Named moves come first, each a turn or a mirror and shown by rows before and after it. Which of them, in which order, take the first row of each pair that follows to the second? Write the first one first, as in the answered first pair.
F (before => after):
-2.616 -2.352 -1.843 2.442 -6.054 -1.301 0.981 -0.649 0.147 -1.442 0.307
 3.563 0.829 3.714 2.559 1.705 2.158 -2.828 -2.595 => 0.174 -2.919 -1.561 -1.197 -4.236 -5.346 0.735 -1.063 2.692 -2.290 1.418
 -0.750 -2.271 3.458 -1.729 2.611 1.210 -3.403 -0.467
1.913 0.798 0.085 -4.745 4.747 1.867 -2.509 0.516 -1.154 3.313 0.852
 -1.636 -1.436 -1.111 2.117 0.545 -1.699 2.872 2.713 => 0.503 1.132 0.005 -2.870 3.788 4.097 -2.282 0.619 -2.551 3.805 0.365
 0.720 0.281 -0.863 4.229 0.012 -1.004 3.318 1.554
3.901 0.836 2.679 -0.967 2.346 2.753 -1.261 1.463 1.427 1.228 -1.160
 -2.270 0.994 -2.348 1.226 -2.000 -0.163 2.556 -1.550 => 3.621 0.810 2.542 -0.829 2.184 3.004 -1.271 1.478 1.156 1.238 -1.220
 -1.938 1.391 -2.397 1.582 -2.103 0.017 2.619 -1.679
-1.076 -1.331 -1.622 -0.058 -0.890 -0.890 1.435 -0.347 -0.303 -0.170
 3.369 0.505 3.475 0.953 1.614 1.263 -2.010 -0.047 0.404 => -0.393 -1.602 -1.531 -1.008 -0.499 -1.851 1.300 -0.679 0.254 -0.257
 3.663 -0.388 2.697 0.895 0.515 1.359 -2.413 -0.228 0.948
T (before => after):
1.358 -2.273 1.923 1.678 -1.040 -0.500 1.935 1.037 2.728 -1.883 2.048
 2.580 -0.296 -2.717 -2.159 -1.683 1.008 0.258 -1.586 => 1.921 -1.683 0.122 -1.338 0.039 -4.334 0.777 -0.849 1.400 -0.135 -0.628
 0.416 -2.252 0.232 -4.211 -0.200 1.620 -1.452 0.850
-0.946 -1.505 1.203 2.615 -2.630 1.045 1.367 0.965 0.217 -1.530 2.363
 2.178 2.350 -0.982 1.461 -0.304 0.988 1.484 -0.505 => 0.870 0.108 1.638 1.413 -0.773 -2.464 1.234 0.436 0.900 -0.911 -0.237
 0.699 0.917 1.435 -1.702 -0.449 3.865 -2.943 0.117
0.964 2.969 -1.337 -0.331 1.980 -2.201 0.367 -1.112 -1.653 1.669 -0.514
 -1.189 -0.978 1.910 0.190 -0.362 0.806 0.521 -0.192 => -0.268 1.732 -1.467 0.508 0.766 0.116 0.499 -0.780 -2.092 1.210 1.308
 -0.257 -0.079 0.568 2.377 -0.445 -1.078 3.323 -0.598
M (before => after):
0.806 -1.518 -0.946 -0.206 -0.598 0.551 -0.421 -0.400 -0.397 -0.073
 -0.252 0.175 0.372 0.420 0.364 0.542 -0.309 -1.323 -0.407 => 1.600 -0.976 -0.291 -0.385 0.565 0.860 -0.585 -0.053 0.113 0.427 -0.485
 -0.321 -0.218 0.021 0.006 0.146 -0.109 -1.490 -0.387
-0.512 1.735 2.071 2.417 -0.058 2.695 -0.660 0.742 -0.216 -0.953 0.212
 2.598 1.205 -1.560 2.058 0.097 2.389 -0.704 -1.710 => -0.459 0.889 1.567 1.858 -1.273 -0.809 -0.074 0.007 0.444 -2.785 0.653
 1.876 0.576 0.135 -0.178 0.483 3.598 -3.384 -1.649
1.297 -0.541 1.273 2.759 -0.042 -2.276 2.687 -1.089 2.172 0.722 -0.863
 1.630 -1.545 0.122 -0.951 0.407 -1.243 -1.637 1.264 => 0.812 -0.009 1.412 3.476 0.414 0.202 2.323 -0.817 1.410 1.951 -1.237
 2.567 -0.929 -0.849 0.915 -0.058 -2.335 0.289 1.193
Now pairs of rows:
Between the rows of a pair lie two moves.
-0.310 3.259 0.073 0.281 -0.526 -0.110 -1.540 -0.144 -0.710 1.601 -2.790
 1.440 -0.452 1.454 -0.762 1.302 0.061 -1.781 -1.272 => 0.323 2.055 -0.701 -2.135 -0.501 -1.222 -1.901 -0.731 -0.351 1.642
 -1.483 -0.543 -1.688 0.957 -1.502 2.412 -2.269 0.324 0.155 -> T then F
2.696 2.807 2.250 0.613 2.145 1.169 0.092 0.710 0.814 0.188 -1.297
 -1.178 0.882 0.743 -1.517 -1.767 1.933 -2.960 -0.344 => 2.560 0.274 0.326 -2.651 0.621 -2.031 -0.254 -0.915 0.923 -1.090 0.763
 -3.579 -0.554 1.122 -3.003 0.159 -0.811 -1.260 1.604 -> M then F
1.244 1.203 0.734 -1.723 1.278 -0.429 0.430 -0.712 0.981 0.801 0.001
 -2.031 -0.560 0.556 -2.371 -1.264 -0.074 -0.227 0.774 => -0.556 -0.600 -0.968 -1.933 -0.921 -0.390 0.807 -1.750 -0.398 0.155
 1.566 -1.352 0.133 0.790 -0.932 -0.322 -1.709 1.900 1.150 -> T then M
0.562 -2.162 0.492 0.383 -1.914 0.186 0.162 -0.426 1.236 -2.613 3.211
 0.134 -0.686 -1.515 0.652 -0.885 -2.477 2.025 0.260 => 2.177 -0.278 1.714 1.282 -0.680 -1.286 0.642 0.169 2.521 -2.831 1.591
 0.026 -1.053 -0.310 -1.572 -1.768 0.617 -2.296 -0.598 -> F then T
1.186 -1.079 0.294 -0.147 0.110 1.981 0.427 0.730 1.259 -0.954 2.253
 -1.338 -0.746 -3.276 0.502 -0.373 -2.732 4.433 0.926 => 2.859 0.523 -0.367 -2.344 1.929 -2.197 -0.201 -0.355 1.223 0.322 -0.836
 -3.248 -2.717 -0.326 -2.725 0.112 -0.519 0.406 2.291 -> T then T
1.545 3.134 0.690 -0.248 2.733 1.405 -0.307 0.209 -0.697 1.927 -2.160
 -0.119 -0.234 0.505 -1.005 0.230 1.527 -1.073 -0.640 => 0.665 1.862 -0.843 -1.766 2.426 1.411 -0.929 -0.928 -1.993 2.257 -1.632
 -0.575 -0.700 0.474 -0.082 1.218 -0.745 1.715 0.665 -> T then F
-1.924 -2.079 -1.410 -1.387 -1.278 -1.184 -0.177 -1.780 -1.764 -0.436
 -0.228 0.249 0.372 1.826 0.614 0.708 -0.917 0.895 0.660 => 1.033 -0.577 2.009 -0.094 0.830 -0.847 0.559 0.710 2.338 -1.848 1.095
 -0.421 -0.223 -0.545 -1.797 -1.229 0.841 -1.726 -0.951 -> T then M
1.215 -0.522 -0.217 -0.132 3.286 0.014 -0.465 0.469 0.677 0.877 0.323
 -1.214 -1.309 0.114 -1.603 0.516 -2.150 -0.467 -0.673 => -0.682 -1.490 -1.019 1.426 0.576 -1.077 0.427 -0.241 -0.407 -0.606 0.380
 0.635 -0.030 2.197 -1.255 0.747 -0.479 -2.324 -1.793 -> F then M
2.154 2.063 2.473 1.833 2.817 2.082 -0.427 1.324 2.420 1.076 -1.416
 0.390 -0.342 -1.434 -0.733 -1.352 1.283 -1.145 -1.371 => 2.027 0.947 1.814 1.232 1.287 -1.181 0.207 0.525 3.012 -0.760 -0.904
 -0.080 -0.730 0.425 -2.733 -0.593 2.458 -3.516 -1.519 -> M then M
